Here is a table of points, one per row:
[-68  -3  -4  15 -36  32  67  66  42 -25  59  23  64   4  41 -65   5  57
  18 -28   9 -66  18  35  35  20  43 -33  91 -18 -65 -50 -75 -20  27  68
  16 -19]
[ 49  17  73  50  -5 -11 -12 -32 -37  -9 -56 -37   2  31  18  38  35 -26
  13  23 -24 -28 -23  41 -14  29 -33 -58 -26  27   6  -5   1 -26 108   5
   5 112]
[-44 -84 -41  73 -19  -6  93  57 -38 -39  28  57   0 109  33 -35  38   8
 -66  19  15 -15  40  -5 -49  -1  -2 -41 113   1  29 -34  39   0 -13  21
 -10 -32]
[-28 -60 -37  52 -12   9  49  47 -39 -44  46  48 -26  78  21  -4  -4  -2
 -80  30 -28 -43  -4   6 -55  25 -21 -24 127  21  64 -10   9 -10 -30  67
 -23 -43]
[-78 -30   5  42   9  13 101  77   3  -7  43   3 -23 -40 -20  19  12  11
  47 -54  -2  20 -14  -1   8 -16  22 -15  53 -33 -38 -15 -48 -12  20  88
  10  -7]
[ -18 -103  -17   68  -38    2   85   52  -28  -38   34   71  -34   81
   48  -10    2   -4  -74   11   34  -13   23  -25  -21   26  -17  -48
  112    8   15   -5   35  -24  -13   43  -19  -62]
[  3 -61  46  58 -53 -33  -1  95 -21  -3   8 -53  43  74   4 -24  47 -46
   0  31 -20 -35 -36 -38   1  10  58 -43  24  35  -1 -64  -7 -71  23  16
  13  14]
[ 43  45  63 -40 -58 -20 -78  23  43  12  -4 -19  57  39 -36 -55  -1 -34
  15  67 -24  19  -3   8  55   4  12  48 -56  33 -18 -37  27  12   9 -68
 -28 -45]
[-43 -45  68  42  23 -16  83  52  -2   4  52   0  46 -12  80 -48   3  17
  16 -13 -19 -22 -17  78   4  -3 -37 -26  69 -92 -55 -16 -53  -3  46  33
  51  15]
[ 52 -22  29   2 -37 -16 -78 -28  29  21 -32   2  64  31   3 -46  -5 -12
  19  65 -26  -9  28   7  57 -26  81  27 -64  49 -27 -22  18 -11   5 -22
  25 -26]
[  27   -3   20  -64   72  -29  -45   35   -9   12   17  -55   20  -77
   27  -23  -14   40   28   -3  -38   95    4   12   36  -32  -31    4
  -34 -103  -40   48  -15   60  -34   30   37  -15]
[-66  71 -48 -26  79  51  23 -31  80  18  -2  -4 -28 -56   0  59  -3  24
  21 -77  23 -10  30  30  40 -12 -34  24 -22 -10  -6 -21 -58 -17   0  30
  -8  40]
[  3 -64  30  87 -54 -36   0  87 -49  -9  22 -28  24  85 -13 -36   1 -26
  21  38 -32 -50 -44  -9  26 -19  18 -31  29  25 -30 -47  12 -90  53  -2
   2 -14]
[  5  74  40 -12  26  25 -37 -88  27  14 -48 -13 -29  -4 -17   8   6 -39
   5 -39  19 -24 -36   7 -13  21  -9 -43 -65 119   5 -58 -18 -67  14 -38
 -21  70]
[ 67  -6  24  -2 -38  -9 -59  48 -42  41 -39 -72   8  22 -43 -28  -3 -84
  41  59 -29  79   8 -55  18 -42  38  71 -72  16 -36  32  43  15 -24 -10
   8  -7]
[-19  -4 -66  29  20  30  69 -50 -10   1 -16  35 -97 -31 -19  73 -18   5
 -63 -43  40  34  -4 -63 -74  28 -62   5  17  19 102  16  42 -11 -46 -22
 -17  42]
[-13   5 -54  -3  40  -6  47 -41  -6  33  23  58 -96  12 -24  80  15 -23
 -50 -19  41  38   2 -35 -76  -1 -19   9  18  18 114  36   9  28 -53 -12
 -17  17]
[ 16  18  23   9  -2 -15 -28 -25 -47  33 -12 -45 -70 -14 -81  66  34 -47
  19 -41 -17 -20 -27 -25  -6 -49 -10  -7 -51  54  15 -18  17 -44   9 -32
 -21  82]
[  86   20   -7  -47  -47   -1  -97  -11   17   11  -28  -30   20    9
  -26  -76  -30  -33   23   47  -45   -3    9   -8   71  -20   45   40
 -113   20  -12   -7   37   33   13  -44   -7  -49]
[ 22 -18  46  56 -31 -27 -13  37 -37  25 -20 -18 -22  29 -38  35  -3 -51
  56  -2  21 -32 -42 -10 -24 -33  -9 -25 -25  63  10 -20  -9 -30  46  -4
   4   2]
[-64  76 -41 -56  57  28  26  -9  60  -1 -18  34 -38 -55 -26  25  -3  57
  26 -42  38 -23  10  21   2   1 -28  23 -24  -5 -47   0 -63 -11   0  16
  36  50]
[-63 -53  34  39   1 -11  79 122   6 -76  50 -22 -16 -19  14 -18 -19  24
  16 -16  22 -33  -9  22  15 -54  30  -6  77 -25 -61   2 -53 -24 -25  64
  45 -27]
[ 53  21   8 -35 -15   0 -73 -57  -6  10 -24 -19  11  14   8 -12  11 -29
  36  24  -6  -2  -6  -7  34  13  30  57 -81  53 -13 -41 -18 -44  25 -37
 -22 -21]
[-29   8 -51 -10 -14  25  31 -59  16 -53  14  94  32  39   2  -1  15  12
 -68 -12   1 -23  69   0 -45  44  -9 -31  32  29  55  25  11 -17 -20 -19
 -41 -36]
[  6 -18  54  58 -82   5  -7 -18  -2  -6  18  29  79  83   3 -58   5  10
 -11  27 -20 -76 -21 -17  46  15  28 -53 -12  58 -38 -72 -28 -53  62   0
  10  -1]
[-40  48  23   3  86 -33  49 -16  10 -33   3   1 -33 -55   9  81 -14  20
  29 -70  -5   9 -24  27 -18  39 -40 -48  -2 -87 -26  -7 -43   0  40  42
  48  84]
[  1  34  31  19  43  -1  73   1   4  11  16 -30 -13 -59  28  62  36  52
  21 -72   3 -17   8  65  -3  23 -57 -45  -3 -82  -2   2 -52 -15  19  53
  42  43]
[   7   25   -8  -25   18  -15  -36   53   17    7  -15  -38    7  -87
   53  -39  -11   36   62    1  -64   75  -12   29   -5  -23  -18   19
  -25 -100  -41   85  -30   65   -7   -3   39   -6]
[-13 -36  76  43   8 -28  60  70  30  -6  49  -8  45 -17  96  -7  10  65
  33 -20 -11 -44  -2  36   3   7 -13 -54  74 -84 -56 -10 -29 -11  24  68
  32   8]
[ 53 -17 -39 -12  31 -48 -13 -63 -21 -34 -21  13 -18 -23  37  22  34 -16
 -53  12  -4  30  36   2 -37  29 -50 -46  56 -35  48  44  41  79 -17 -61
  -3 -20]
[-113   64   -9   -6   63   24   23  -52   61   23  -43    4  -34  -67
  -41   50    1   52   24  -80   34  -42   26   11    5   16  -41   -8
  -31  -30   16   -6 -100  -29  -35   28  -25   42]
[-47  -1 -24 -62  26  28 -42  87 -38  15  21 -63 -32 -62 -33  -6 -39   6
  34 -31  -8  73  -3 -12  51 -57  50  82 -11 -81 -34  88  -2  36 -55  -3
  77 -39]
[ 73 -67 125  57 -39 -46  17  -1 -29 -25  16 -24  29  62  40 -63  26  -5
  24  61 -45 -70 -32  23  28  28  12 -74  27 -10  -5 -29  -1 -50  99  19
   0  26]
[-42  28 -32 -82  10  26 -22  18  57 -12  -1 -32  35 -25 -13 -35 -21  52
  46  -1  27  40   0 -20  67 -28  24  48 -18 -64 -64  43 -40  65 -12   4
  -3 -52]
[ 19  46 -67 -46  -4  16 -32 -60 -27  -5 -24  64  41  -4  20 -49 -24   7
 -69  31  21  33  34 -32  -8  10  -3  57   8  11  29  42  65  78 -57 -36
  -1 -92]
[ 30  18  22 -61 -36 -32 -95 -18   5  43 -64 -24  58  -4  -9 -49 -40 -26
  17  67 -39  23  10 -13  64 -44  66  40 -83  40 -20 -10  49  23  19 -43
 -35 -40]
[ 45 -51 -20 -62  20  -9 -63 -15 -41   5 -25  37   7 -21  60 -16  18   6
 -49  29 -13  72  25  10 -44  33  -3  -2  -5 -54  41  96  88  92 -44 -67
 -10 -13]
[-68 -15  18  25 -36   6  75  56  27 -31  75  27  60  13  57 -46 -59  40
   7 -12   9 -51  30  35  75  12  -2 -19  64  -1 -66 -49 -97   9  -4  80
  -7   6]
[ 24   9  -9  23  -3 -37   0  -3  -7  51 -46 -43 -76 -10 -71  85  28 -19
  22 -39  -3 -25 -55 -11 -24   7 -11  14 -64  62  25 -24  14 -65  20 -30
 -15  95]
[-20  22 -35   4 -16  45  68 -90 -10 -49  22  73   3  84  34  -6 -11  56
 -31 -24  28 -29  45  -6 -72  32  -6 -45  68  31  43 -52  27   1 -28 -12
 -38  -3]
[ 62  -8  24 -48 -58  -6 -99 -54  27  28 -72 -31  55  31 -47 -44 -18 -37
   5  23 -23  13 -28  16  40 -10  39  63 -74  24 -28   5  -1  20  -7 -36
   0 -37]
[ 58  -4 -22 -40  -5 -26 -65 -50 -24 -26  -9  26  -1 -16  77   4  13 -19
 -68  10 -22  63  17 -19 -38  -3 -22  21  27 -86  24  59  99  80 -26 -39
 -15 -37]
[ 17 -12 -63  32  66  47  12 -24 -22  -3  -4  26 -49 -18 -24  73 -11   6
 -29   0  20  50  -3 -33 -58  11  -1  34  57  14  56  42  47  30 -69 -65
 -41 -14]
[ 23 -36  39 111 -60  -6   4  39 -15   4  23 -31 -40  41 -22  -8  12 -38
   2  56   6 -46 -51   4  11  -9  54 -45   0  26 -16 -64  -6 -41  33  25
   3  27]
[ 53  -5  21   8 -17   5 -41  33 -22  74 -35 -21 -50  14 -62  15  10 -73
  40  10 -23  -4 -27 -39   3 -13  22  -2 -18  14  -7 -26  17 -33   8 -14
  14  14]
[-69  13 -44 -65  -3  14 -51   1  35   4  32 -35  44 -62  -9 -22 -35  42
  42  24   4  44  26  31  25 -11  16  71 -38 -41 -77  -7  -7  66 -38  29
  44 -63]
[ 50  24  25  -4  17  16  26   5 -35  35 -46 -42 -45 -26 -77  93  26 -34
   2 -12  13 -29 -67 -12 -40 -44 -15  -9 -81  57  39 -36   3 -51  25 -16
 -10  55]
[ -20   50  -93   -4   15   31   33 -108   18  -12   -5   76  -11   22
   15   47   -5   23  -51  -40   82    5    4   46  -30   61  -48  -44
   26   69   97   17   13  -35  -30  -11  -38   19]
[ -1  -6 -53 -21 -26   2  -7 -32 -20 -31  43  77  34  25  28 -63   1  27
 -91  22  39   5  32 -11  -9  26  31  16  27  26  -4  37  24  64 -23 -36
 -73 -52]
[ 59  24  17 -25 -14  -1 -75 -38   9  13 -40  -3  34  -6 -57 -29 -36 -35
  29   7  39 -40  31 -10  11   4   1  14 -60  38  16 -41  -1 -44  45 -13
 -34  36]
[ 11   5 -79 -18  17 -19   7 -11 -26  20  19  -6 -13  -3  -5  33  -8 -21
 -58  33  10  46   6 -49 -61 -21   5  51  19   8  48 115  64  35 -66 -17
 -19 -58]
[-86  62 -16 -44  50  68  50 -39  56 -12  -3  17 -29 -82  -4  54 -13  25
  72 -52  32 -28   1  16   9  16 -48  13 -47   5  -9   0 -40  -8 -30  31
   0  40]
[-35  21  -6 -59  38  13 -21  31  60   2  27 -45  34 -30   9 -62 -22  50
  25 -44  -2   8  27 -10  39  -8  24  73 -30 -25 -42  29 -26  76 -10  21
  27 -69]
[ 49 -28 -10 -42   5   1 -30 -53 -11  -9  13   4   2 -14  47  -1 -12  -5
 -78  65 -29  68  54  -6 -51  11 -22 -13  56 -62  30  78  57  54  18 -64
  -3 -30]
[ 21  12  15  15  11 -16 -30 -15 -18  29 -22 -10 -34 -30 -91  62  40 -46
  33  -5 -10  12 -66 -41   2 -20 -29  10 -40  55  56 -41  12 -54   9  -6
  16  93]
Along one direction, these points spread out more than along any other. Take the direction at right angles to it along which they spread out most. Go by this last direction. For each point below, how far along it does it lie, from 0 to 99? The average is 50, and the first point in the table lies past the average. One standard deviation of the points above along it is 16.
[ 45 -51 -20 -62  20  -9 -63 -15 -41   5 -25  37   7 -21  60 -16  18   6
 -49  29 -13  72  25  10 -44  33  -3  -2  -5 -54  41  96  88  92 -44 -67
 -10 -13] -> 27
[-40  48  23   3  86 -33  49 -16  10 -33   3   1 -33 -55   9  81 -14  20
  29 -70  -5   9 -24  27 -18  39 -40 -48  -2 -87 -26  -7 -43   0  40  42
  48  84] -> 44
[ 21  12  15  15  11 -16 -30 -15 -18  29 -22 -10 -34 -30 -91  62  40 -46
  33  -5 -10  12 -66 -41   2 -20 -29  10 -40  55  56 -41  12 -54   9  -6
  16  93] -> 58
[-68  -3  -4  15 -36  32  67  66  42 -25  59  23  64   4  41 -65   5  57
  18 -28   9 -66  18  35  35  20  43 -33  91 -18 -65 -50 -75 -20  27  68
  16 -19] -> 61
[  6 -18  54  58 -82   5  -7 -18  -2  -6  18  29  79  83   3 -58   5  10
 -11  27 -20 -76 -21 -17  46  15  28 -53 -12  58 -38 -72 -28 -53  62   0
  10  -1] -> 78
[-113   64   -9   -6   63   24   23  -52   61   23  -43    4  -34  -67
  -41   50    1   52   24  -80   34  -42   26   11    5   16  -41   -8
  -31  -30   16   -6 -100  -29  -35   28  -25   42] -> 38
[ 50  24  25  -4  17  16  26   5 -35  35 -46 -42 -45 -26 -77  93  26 -34
   2 -12  13 -29 -67 -12 -40 -44 -15  -9 -81  57  39 -36   3 -51  25 -16
 -10  55] -> 58
[ 58  -4 -22 -40  -5 -26 -65 -50 -24 -26  -9  26  -1 -16  77   4  13 -19
 -68  10 -22  63  17 -19 -38  -3 -22  21  27 -86  24  59  99  80 -26 -39
 -15 -37] -> 28
[ 22 -18  46  56 -31 -27 -13  37 -37  25 -20 -18 -22  29 -38  35  -3 -51
  56  -2  21 -32 -42 -10 -24 -33  -9 -25 -25  63  10 -20  -9 -30  46  -4
   4   2] -> 68
[-86  62 -16 -44  50  68  50 -39  56 -12  -3  17 -29 -82  -4  54 -13  25
  72 -52  32 -28   1  16   9  16 -48  13 -47   5  -9   0 -40  -8 -30  31
   0  40] -> 38
[ 16  18  23   9  -2 -15 -28 -25 -47  33 -12 -45 -70 -14 -81  66  34 -47
  19 -41 -17 -20 -27 -25  -6 -49 -10  -7 -51  54  15 -18  17 -44   9 -32
 -21  82] -> 58
[ -1  -6 -53 -21 -26   2  -7 -32 -20 -31  43  77  34  25  28 -63   1  27
 -91  22  39   5  32 -11  -9  26  31  16  27  26  -4  37  24  64 -23 -36
 -73 -52] -> 35
[-68 -15  18  25 -36   6  75  56  27 -31  75  27  60  13  57 -46 -59  40
   7 -12   9 -51  30  35  75  12  -2 -19  64  -1 -66 -49 -97   9  -4  80
  -7   6] -> 61
[ 43  45  63 -40 -58 -20 -78  23  43  12  -4 -19  57  39 -36 -55  -1 -34
  15  67 -24  19  -3   8  55   4  12  48 -56  33 -18 -37  27  12   9 -68
 -28 -45] -> 66
[ 62  -8  24 -48 -58  -6 -99 -54  27  28 -72 -31  55  31 -47 -44 -18 -37
   5  23 -23  13 -28  16  40 -10  39  63 -74  24 -28   5  -1  20  -7 -36
   0 -37] -> 61
